runs of hidden systems
P, run 1 (10 x 18)
array([[-198, -322, -168,  174,  -45,  142,  -27,  247, -265,  289,    6,
          75, -326,  194, -158,   26,  169,  476],
       [ -48,  149,  -99,  230,   57,   32, -228, -575,  152,  282, -196,
        -204,  293,  187, -183,  -38,  187,  175],
       [ 318,  -91,   29, -202,  579,   86, -102, -273,  -31, -131,   56,
        -151,  167, -368,  111,  -56, -285,  -20],
       [-159,  123,    3, -384, -108, -388,  143,  204,   55, -119,  362,
         217,  121,  -83,  -11, -365, -182, -136],
       [-130,  -57,   41,  291, -483,   29,  166,  263,   36,   -4,  106,
        -339, -345, -116, -107,   61, -153, -372],
       [ -23,   99,   38, -158, -133,  436, -117,  122,  187,   77, -532,
          59, -380,  188,    7,   15,  224,  172],
       [ 339,  117,  194,  143,   95, -135, -149, -279,   -5, -211, -221,
         185,  338,  302,  223,  336,  200,  -44],
       [ -12, -238,  -56,   53,  406, -135,  208,  232, -318,   -1,  227,
         249,  208, -285,  149,  276,  -40,  278],
       [-395, -100, -285,   77, -208, -109,   -7, -131,  -99,  195,  522,
          30,   30,  140, -307, -279,  164,  142],
       [  67,  -21, -122,  150,   77,  158,  -91, -226,  119,  288, -164,
        -606, -174,    8, -227, -155, -359,  -85]])
P, run 2 (10 x 18)
array([[ 126,  179,  -46,   25,  103,  119,  374,  -81,    2, -307,  111,
         370,   14,  309,  294, -218, -121, -336],
       [  70,  317,  217,  318,   -4,   64,   66,  575, -347,   88,  159,
         180,  -17,   13, -176,  127, -209,   18],
       [-133,  -59,  114,  -39, -324,  -16, -478,  120,  -79,  195,  -40,
        -136,  -31,  -99, -326,  207,  403,  322],
       [  57, -460, -140,  -53,  111, -219, -123, -481,  231,   40, -298,
        -307,   36,   97,  173,  144,  104,  118],
       [ -39,   88, -254, -101,  425,  116,  475, -259,  108,  -75,   52,
         220,  215,  -82,  283, -166, -147, -111],
       [  79,  278,   69,  111,    6,  105,   30,  226, -287, -101,  530,
         188,  -18,   69, -193, -270, -284, -236],
       [ -71,  118,  222,   12, -331, -119, -275,  447,  -31,  274, -144,
        -316, -190, -121, -346,   44,  -94,  139],
       [ -26, -205,   57, -182, -279,   25, -218, -311,  325,  -76, -423,
        -232,  -87, -137,  121,  196,  390,   -3],
       [ 157, -256,  -89,  -40,  346,  -40,  289, -216,  133, -260, -153,
         277,    8,  240,  476,   86,  -63,  -82],
       [-131,  348,  -96,  227,  188,   68,  362,  237, -269,   21,  375,
         421,  250,   82,  -39,   18,  -92,  -32]])
T, run 3 (10 x 18)
array([[ 146,    5, -269,   79,  307,  -68,  153,  -23, -399,  205, -213,
          58,  298,  331,   -5,  244,   67,  396],
       [-163,  232, -243,  -91,  -80, -268,  593,  280, -127,  181,  -14,
        -174,  210, -109,  -47,  -59, -271, -121],
       [ 168,  -20,  162,  228, -230, -194, -125,   66, -191,   -3,  252,
        -501,   34, -230, -248,  119, -252, -310],
       [ 116,  106,  369, -334,   32,   84, -418,  247,  315,  -91,  -92,
         -90, -280, -263,  -67,  -77, -220, -118],
       [ 119, -315,    4, -161,   16,  151, -193, -480,  357, -278, -164,
         -35, -230,  139,  266,  -16,  144, -168],
       [ 105,  -60,   20,  225,  316,  428,  187, -100, -150,  -50,  -89,
         480,  -52,   98,  257, -243,  120,  233],
       [-500,   84, -242,  212, -239,   -4,  353,    2,   -9,  114,  271,
         317,  159,   39,  -35,   -8,  352,   84],
       [ -31,   92,  -21,  156,  -64, -262, -245,  152, -373,  291,  150,
         -98,  285,  158, -363,  273,  112,  328],
       [ -18,  217,  -35, -489,   48, -397,   40,  306,  143,  129, -279,
        -245,  141,  -26,  -77,  179, -264,   26],
       [ 381, -177,  -66,  -35,   82,  -91,  103, -249,  -50, -130, -102,
        -554,   -9,  -85,  107,   36, -377, -352]])
T, run 4 (10 x 18)
array([[-119,  180,  -34,   56,  209,    4,   19, -313,  525,  187, -326,
        -118,  -27,  173,   14, -331, -285,  -57],
       [ 299,  403,   73,  214,  -52,  335,  128, -324, -197, -230,  -42,
          86,  258,   81,   68,   11,  145, -335],
       [ -71,  -40,  -56, -312, -127,  236,   81,  325, -353, -181,  317,
         279,  -81, -298,   -8,   76,  288,   78],
       [-253, -557,  -80,   32, -125, -449, -164,  134,   51,  110,  175,
         -36, -229,  203,  -19,   86,   19,  248],
       [ -19,  158,  123,  299,  316, -134,  -69,  -44,  282,  369, -469,
        -139,  126,  109,  -36,   26, -277,  208],
       [  98,  521, -136, -165,  -15,  188,  220, -358,   47,  -81,  -94,
        -183,  340,  -41,  -43, -146,  -35, -350],
       [ 311,  -72,   74, -143, -143,  134,   15,  207, -519, -382,  353,
         111,  -49,  -87,   42,  112,   69, -216],
       [-301, -491,   45,  -89,  -73,  -66,  -69,  394,  181,   32,   93,
          73, -455, -218,   67,   90,   13,  201],
       [-109, -179,   27,  313,   79, -125, -256, -378,  355,  303, -231,
        -168,  -65,  304,  -67, -215,  -74,  181],
       [ 176,  594,  132,   61,  176,  168,  116, -177,   32,   -9, -289,
         231,  414,   86,   62,  -39,   39,  -83]])
V, run 5 (10 x 18)
array([[ -51,  351,  301,  247, -334,  337,  201,  340,  -11,  -31, -145,
         217, -181, -199,    9, -160,  108, -147],
       [ 212,  209,  282,   87,  114,  -90, -400,  385, -145,    1,    9,
         185,   -2,  367, -132,  369, -128,   88],
       [-152, -297, -153, -422,  353, -160, -327,  -75,  366,    6,    3,
          68,  -82,   38,   82,  282,    6,  233],
       [-122, -280, -367,   10,   10,  -26,  306, -513,  -84,   -5,   86,
          92,  193,  113,  167, -200,  297,  107],
       [ -25,  278,  -52,  305,   32,  457,  195, -149, -206,  149,  138,
        -158,   64, -361, -204, -323,  -78,  -93],
       [  99,  374,  366,  125, -359,  -81, -235,  218,   35, -158,  105,
        -134,   88, -170, -166,  266,   -6, -393],
       [ 204, -210,  120, -250,  130, -561, -212,  205,   73,   -5,  -80,
        -224,  -42,  203,    7,  131, -399,   29],
       [-195, -400, -168, -201,   13,  -74,  315,  -27,  294,   16, -370,
          78, -254,   -8,  349,  -88,   78,  170],
       [  56,   54, -130,  235,  -42,  450,  332,  -50, -375,   -7,  -27,
         344,  -72,  201,   83, -291,  237,  140],
       [-115,  534,  132,   60,  139,  404, -302,  198,  -36,  129,  184,
         153,   52, -147, -332,  132,   42,   41]])
E, run 6 (10 x 18)
array([[ 140,  263,  157,  325,  -67,  -94,  -35, -262, -101,  297, -358,
         -37,  353,  166, -139, -331,   74,  234],
       [-120,  307,   29,  -86, -173,   29,  185,   89, -182,  -58,  313,
         -41,  306, -585, -145,  -14,  133, -156],
       [ 115, -323, -225, -177,  237, -157,  107,  171, -289, -199,  460,
          -3, -112,  142,   66,  209, -302, -109],
       [ -97,  -26,  -33, -236,   44,  -84,  -54,  227,  432,  158, -444,
        -165, -347,  279,   28,   97, -249,   50],
       [ 233,  -74,  316,  328, -216,  265, -116, -336,   90,  -78, -425,
        -135,  -99, -174,  141, -170,  226,  -50],
       [  16,  229,  246,  117,   15,  -84,   35,  109, -282,  -13,  252,
         521,  316,  -68,  -15, -348,  159,  200],
       [-370,   43, -246, -133,   34,  -34,   57,  177,   68,  -90,  459,
         127,   72, -125,  -48,  539,  127, -136],
       [ 106, -280, -352, -130,  361,  138, -204, -283,   43,   85,  -27,
        -300, -223,  383,  -58,  129, -205,   78],
       [  21,  209,   54,  -13, -301, -167,  125, -168,  183,  235, -587,
        -296,   94,  152,  -59, -341,  -18,   25],
       [ 206,   64,  300,  319, -150,   78,  145,   75, -355,  -51,   35,
         -90,  209, -588,    8,  -49,   75,  -78]])
Y, run 7 (10 x 18)
array([[-141, -235,  264,  340, -114, -145,  -52,  169,   10,  -80,  132,
         573,  -84,  192,  202,    6,  288,  219],
       [-259,   29, -195,  161,  239,  189, -163,  -85,  143,  169,  -52,
         204,   34,  275,  -36,  525,  273,  273],
       [-107,   25, -540, -169,  197,  162,  -65, -373, -108,   91,  336,
        -267,   62,  263, -256,   79,  -55,  -43],
       [ 139,  219, -120,  -44,   33, -220,  164,  -11, -292,  264,   14,
        -407,  303,  -54, -274, -318, -360,   53],
       [ -25,   -4,  360,   25,  -92, -231, -103,   88,  323,  100, -168,
        -282,  -80, -488,  -44, -329, -297,  -83],
       [ 309, -126,  451,   83,  120,   48, -170,  187,  195, -308, -161,
         177, -286,   -3,  303,   50, -232, -220],
       [ 100,   64,  -46, -246,  -82,  196,  220,   66,    5, -315, -297,
         231,  -26,  105,  324,  435,  324, -138],
       [-203, -176, -318,  -46, -300,  221,  215,  -45, -353, -106,  319,
         176,  -62,   -9,  -29,   18,  485,   72],
       [-260,  103,  -89,  225,   35, -127,  -14,   -6, -194,  351,  194,
         259,  237,  195, -248, -265,  153,  460],
       [-268,   60,   -6,  273,  169, -168, -347, -202,  390,  363,   31,
        -253,   87,   78, -252,  104, -169,  111]])
F, run 8 (10 x 18)
array([[  -1, -275, -150, -181, -291, -245,  -47,  -23,   82, -252,   14,
         -37, -174,  444,  150,  411,  176, -182],
       [ -34, -200, -156, -139,  298,  378, -125,  -24,  -95,  186, -266,
         120, -138,  -46,    0,  102,  259,  550],
       [ -19,  -68,   81,  511, -107,  -82,  155, -418,  -80,  155,   15,
         -32,  259,  -64,   -3, -481,   67,   52],
       [  99,  489,   76,  110,  303, -134,   32,  159,  -61,   51,  136,
         -51,  386,  -85, -122,  326, -362, -213],
       [-324,   58,  -64, -445, -271,  -40, -262,  116,  299,  -93,  374,
         -40, -238,  -31, -225,  -99,   23, -203],
       [ 332, -478, -135, -381,   34, -196,   16,  -55, -139, -143, -320,
        -196, -136,  246,  219,   53,  -33,  108],
       [ -33,   17,  164,  184,   99,  402,  211,   90,   20,  181, -400,
          93, -118, -430,   93, -220,   89,  248],
       [  84,   86,  184,  639, -258,  -80,  166,  -26, -195, -114,  262,
          45,  115,   98,   17,  -18,  -38, -342],
       [-183,  335,  -26, -155,  218,  -71, -202,  303,  164,  -13,  155,
         324,  109,  244,  -85,  541,  -17,    9],
       [-263, -378, -291, -254, -134,    8, -278, -406,  205,   10,  160,
        -177, -168,   55, -101,  -71,  290,  116]])
Y, run 9 (10 x 18)
array([[ 413,  167,   72,  125,  359,  164, -185, -169, -375,  111, -177,
         108,  242,  250,  -78,  -86,  -10,  310],
       [-293,   42, -181,  -50, -101, -275,  225, -375,  424,   36,  -42,
        -265,  251, -224,   80,   77,   14, -257],
       [ 174, -120,  107,  134,  215,  122,  -29,  379, -354,  -72,  428,
         -40, -185, -250, -109,   31, -377,  -65],
       [ -23,  258,   97, -493,  -68, -184,   37,  190,  295,   43, -464,
         178,  -18,  223,   83, -209,  -21,  131],
       [  63, -334,   78,  401, -414,  193, -110, -146,  -59, -120,  -26,
        -309, -302,  -42,   15,  201,  234, -203],
       [ 197,  148,   65, -153,  437,  163,  -45, -182, -217, -131,   67,
         449,  357,  -99,  143, -130,  154,  229],
       [-442,  -68, -258,  148, -239, -403,  365,   66,  232,   85,  169,
         -57,   60,  131,   28,  201,   -5, -170],
       [  49,   31,   26,  -15,  221,  363, -320,  314, -272,  208,  131,
         -76, -232, -139, -317,   62, -121,  301],
       [  75,  101,  -25, -313,  -66, -241,  -96, -375,  330,  -21, -277,
         -76,   95,  439,   39, -379,  -50,  -78],
       [ 219, -120,  151,  509, -107,   44,  113,  -36, -249,  -13,  -65,
        -407,   92, -353,   26,  351,  -53, -203]])
E, run 10 (10 x 18)
array([[-316,  -90, -506, -301, -128,   94,  242,  -28,  175,   29,   47,
        -371, -217,   33,  -65,  249,  -39, -192],
       [ 336, -228,   66,  281,  -27,  -23, -106, -118, -183,  169, -309,
        -451, -193,  264,  -87, -187, -272,   56],
       [  20,  330,  442, -102, -306, -177,  -34,  201,  156,   24, -181,
          43,  106, -330,  -68, -417,  -44,  -66],
       [ 158, -163,  206,  137,  120,   13,   85,  102, -191, -391,  318,
         304,   93, -316,  296,  335,   77, -205],
       [-204,  -45, -239, -314,  414,  121,  -22,  200,  137,   30,  101,
         412, -236,  356,   75,   39,  -92,  257],
       [-210,  -69, -178,  188, -318,  145,  -39, -329,  290,  122, -311,
        -228, -141,  263,  -29,  246,  343,  -45],
       [ 215,  125,  135,  245,   75,   76, -244, -309, -314,  245,  -32,
        -155,  283,  -84, -263, -344,   58,  287],
       [-187,  259,  -39, -255, -196, -379,  246,   88,  -21,  -87,  351,
         -18,  372, -276,  -75, -101,  -66, -252],
       [ 187, -234, -153,  -29,  356,   34,  130,  234, -183, -116,  106,
        -179, -130,  -89,  131,  483, -369, -142],
       [  -3,  -84,  -20, -302,  -44,  143,  -13,  114,  305,   34, -363,
          -9, -493,  275,   74, -354, -174,   36]])
F, run 11 (10 x 18)
array([[  71,  -30,   31, -497,  396, -147,   41,  329,  140,    8, -275,
          62,   13, -215,  180,  202, -221,  211],
       [-132, -316,  -16,  172, -301,  311,  189, -158,  117,  -79,   26,
        -198, -410, -288,   86, -347,   57, -213],
       [ 401,  188,  125,  199,  101,   57,  187,  185, -346, -118, -243,
         233,   69,  441,  154,  127, -119,  -64],
       [-465,  239,  126,  138, -261,   96, -160,  107,  317,  147,  -15,
         158,   19, -190, -147,  249,  399,   71],
       [ 154, -438, -178,  105,  140, -221, -237, -280, -318,  -89,  443,
         -77,   92,  256,  -42,  145,   17,   86],
       [-158,  242, -109, -306,  472,   24,  105,  -73,  293,  206, -206,
         190,  179,  -70,   50, -243, -140,  265],
       [  89,    5,  -87,  121, -347,   80,  113, -311,  -40,   -6,   22,
        -599,    0, -206, -136, -160,  -88, -405],
       [ 329,  268,  225, -301,   57,  -59,  -75,  537, -350,  -76,  -40,
         192,    8,  137,  -87,  -15, -218,   73],
       [-344, -278,  184,   17, -411, -235,   -2,  128,  435,  -49, -115,
          18, -193, -249,  161,   79,  231,  -35],
       [ 282, -393, -106,  232,  373,  268,    0,  -86, -316, -148,  131,
          41, -174,  116,  181,  275,  -77,   29]])
V, run 12 (10 x 18)
array([[ 111,  209,  170, -318, -270,  220,  -44,    3,  135, -244, -390,
         -41,   13, -274,  141,  234,  339, -153],
       [ 241,   21,   32, -149,  242, -361,  123,  282, -451,  -68,  228,
         279,  286,  177,   34,  -79, -237,  146],
       [-548, -136, -113,  170,   99,   32,   95,  208,  417,  251,   59,
          22, -222, -262,   -1,  207,  -35,  127],
       [ 178, -267,   -2,  311, -255,  109, -186, -383, -159, -173,  110,
          35, -117,  428,   36,  -67,  292,  -78],
       [ 126,  436,  -33, -338,  337,  259, -145, -170,  142,  151, -202,
        -201,  105, -104, -177, -284, -274,   39],
       [   5,   35,    1, -131, -283, -236,  204,  121, -168, -178,  -45,
         -21,  312, -312,  120,  469,  324, -101],
       [  28, -295,   68,  171,  205, -265,   43,  236, -168,   38,  437,
          71, -147,   -5,  -30, -327, -438,   58],
       [-341,   65,   25,  257, -231,  125,    4,  -95,  564,  158, -347,
         -79, -259,  118,   39,   89,  112, -106],
       [ 540,  -57,   -4, -130,   31,  240, -184, -164, -464, -181, -174,
         -76,  -40,  328,    1,   -9,  116,   49],
       [-209,  375,  -14, -509,  253,    1,   64,  190,  216,   36,   38,
         228,  177, -325,  -45, -125,  -93,   86]])

runs to name
run 13 (2 x 18)
array([[ 230,  171,  334,  404, -116, -135, -167,  -25, -165,   50, -329,
          58,  360,   61,   -2,  340,  274,  128],
       [ 206, -184,   74, -192,  607,   64, -195,   53,   64, -176,  225,
          60,  -73, -217,  146,  136, -380,  -58]])
  V
run 14 (2 x 18)
array([[  62, -423,  104,  557,  -86, -438,  -15,  -19, -155,  136,   34,
        -102,   24,  251,   47,   53,  -96,  126],
       [-171,  467,  243,  -70,  218,  122, -229,  122,  388,  171,   -7,
          15,   46, -349, -194, -142, -257,  -35]])
  E
run 15 (2 x 18)
array([[-131,  -90,  107,  200,  -52,   21, -400,  160,  -90,  -93,  424,
         344,  -89,  191, -107,  381,  259,   92],
       [-238,  -24, -230, -283,   93,    8,  -91,  157,  144,  315, -371,
          -9, -119,  231, -106,  233,  131,  452]])
  T
run 16 (2 x 18)
array([[ -46,  339,   21, -150,  204,  124, -274,   17,  236, -171,   85,
         215,  129,  129,    4,  614,  100, -173],
       [ 163, -176, -341, -418,  182,  242,  -79, -461,  -99,  -33, -217,
         -58,   46,  202,   59,   12,  274,  223]])
  E
run 17 (2 x 18)
array([[ 334, -336,  161,  -88, -184, -364,   80,  151, -362, -249,  -95,
         197,   12,  269,  251,  -48,  119,   97],
       [-359,  -97,   19,  587,  -24, -100,  367,   93,   54,  257,  -39,
         173,  124, -196,   91,   76,  118,  199]])
  P
run 18 (2 x 18)
array([[ 225, -158,   81,   79,   37, -388,  125,   41, -105, -209,  154,
         257,   15,  493,  208, -194, -241, -145],
       [-157,  144,    4,   73,  -52,  132,  171,  258,   26,  208, -449,
        -136,   45, -338,   -2,  489,  204,  161]])
  Y
run 19 (2 x 18)
array([[-133,   45, -287,  -14,  -18,   48,   62,  -84, -174,   98, -118,
         115,  265,  197,   -8,  534,  460,  263],
       [   6,  -11, -305, -232,  100, -271,  293,  219, -422,  246,  -28,
        -105,  188,  144, -120, -115, -180,  324]])
  T
run 20 (2 x 18)
array([[-348,  321, -120,   14, -306, -111,  490,  325,   49,  277, -171,
        -101,   87, -181, -104, -146,  -40,   -1],
       [ -61,  -24,  340,  124, -176,  174, -541,  107,  132,   16,  250,
          18, -329, -139, -254, -224,   13,   -5]])
  Y
run 21 (2 x 18)
array([[-118,  292,   18,  -25, -124, -237,  304, -321,  250,  -66,  -19,
         -72,  434, -275,   98, -163,   10, -316],
       [ 213, -102,  -10,  336,  -88,  -81,  310,  236, -421,   51,   21,
        -402,  -27, -147,  -38,  146, -325, -197]])
  V
run 22 (2 x 18)
array([[ 276, -167,  231,  226,   31, -269,   65, -219, -195,  -65,  -31,
        -236,  383, -500,  124,  -63,  -25,  -27],
       [-197, -183,  128,  -20,  290, -155,  240,  264,  306,  -95,  102,
         344,  -93, -347,  321,  -42, -227,    0]])
  Y
run 23 (2 x 18)
array([[ 140,  318, -143, -338,  -21, -291,  -43,  136,  -44,  -48,   33,
        -213,  157,  420, -181,  266, -265, -251],
       [-174, -435, -194, -415, -142, -267,   46,  225,  -27,  118,  -84,
        -275, -193, -243,  -26,    8,   34,  275]])
  V
run 24 (2 x 18)
array([[ -24, -280, -100,  199,  147,  295, -383,  -76,   71,  181,   16,
        -350, -425,   99, -192,  185, -129,  122],
       [ 368,  296, -110, -244,  338,  144,   50, -431,  -34,  -67, -224,
         -86,  247,  242,   65, -235, -190, -107]])
  Y
run 25 (2 x 18)
array([[ 145,   17,  425,  107,  -45,   57,   -5,  378, -173, -298,  265,
         486,  -74, -199,  160, -108,    6, -102],
       [-469, -325, -150,    2,  -26,   75, -238, -102,  333,   76,  220,
           2, -211, -202,  -49,  304,  288,  164]])
  T
run 26 (2 x 18)
array([[ 345, -429,  -11, -120,  208,  137, -203,   93, -462,  -61,  144,
        -202, -190, -213,  -43,   -4, -133,  206],
       [-296,   94,   13, -121, -208, -467,   96,  -81,  292,  232, -126,
          75,  223,   66,  -47, -427,   67,  187]])
  P
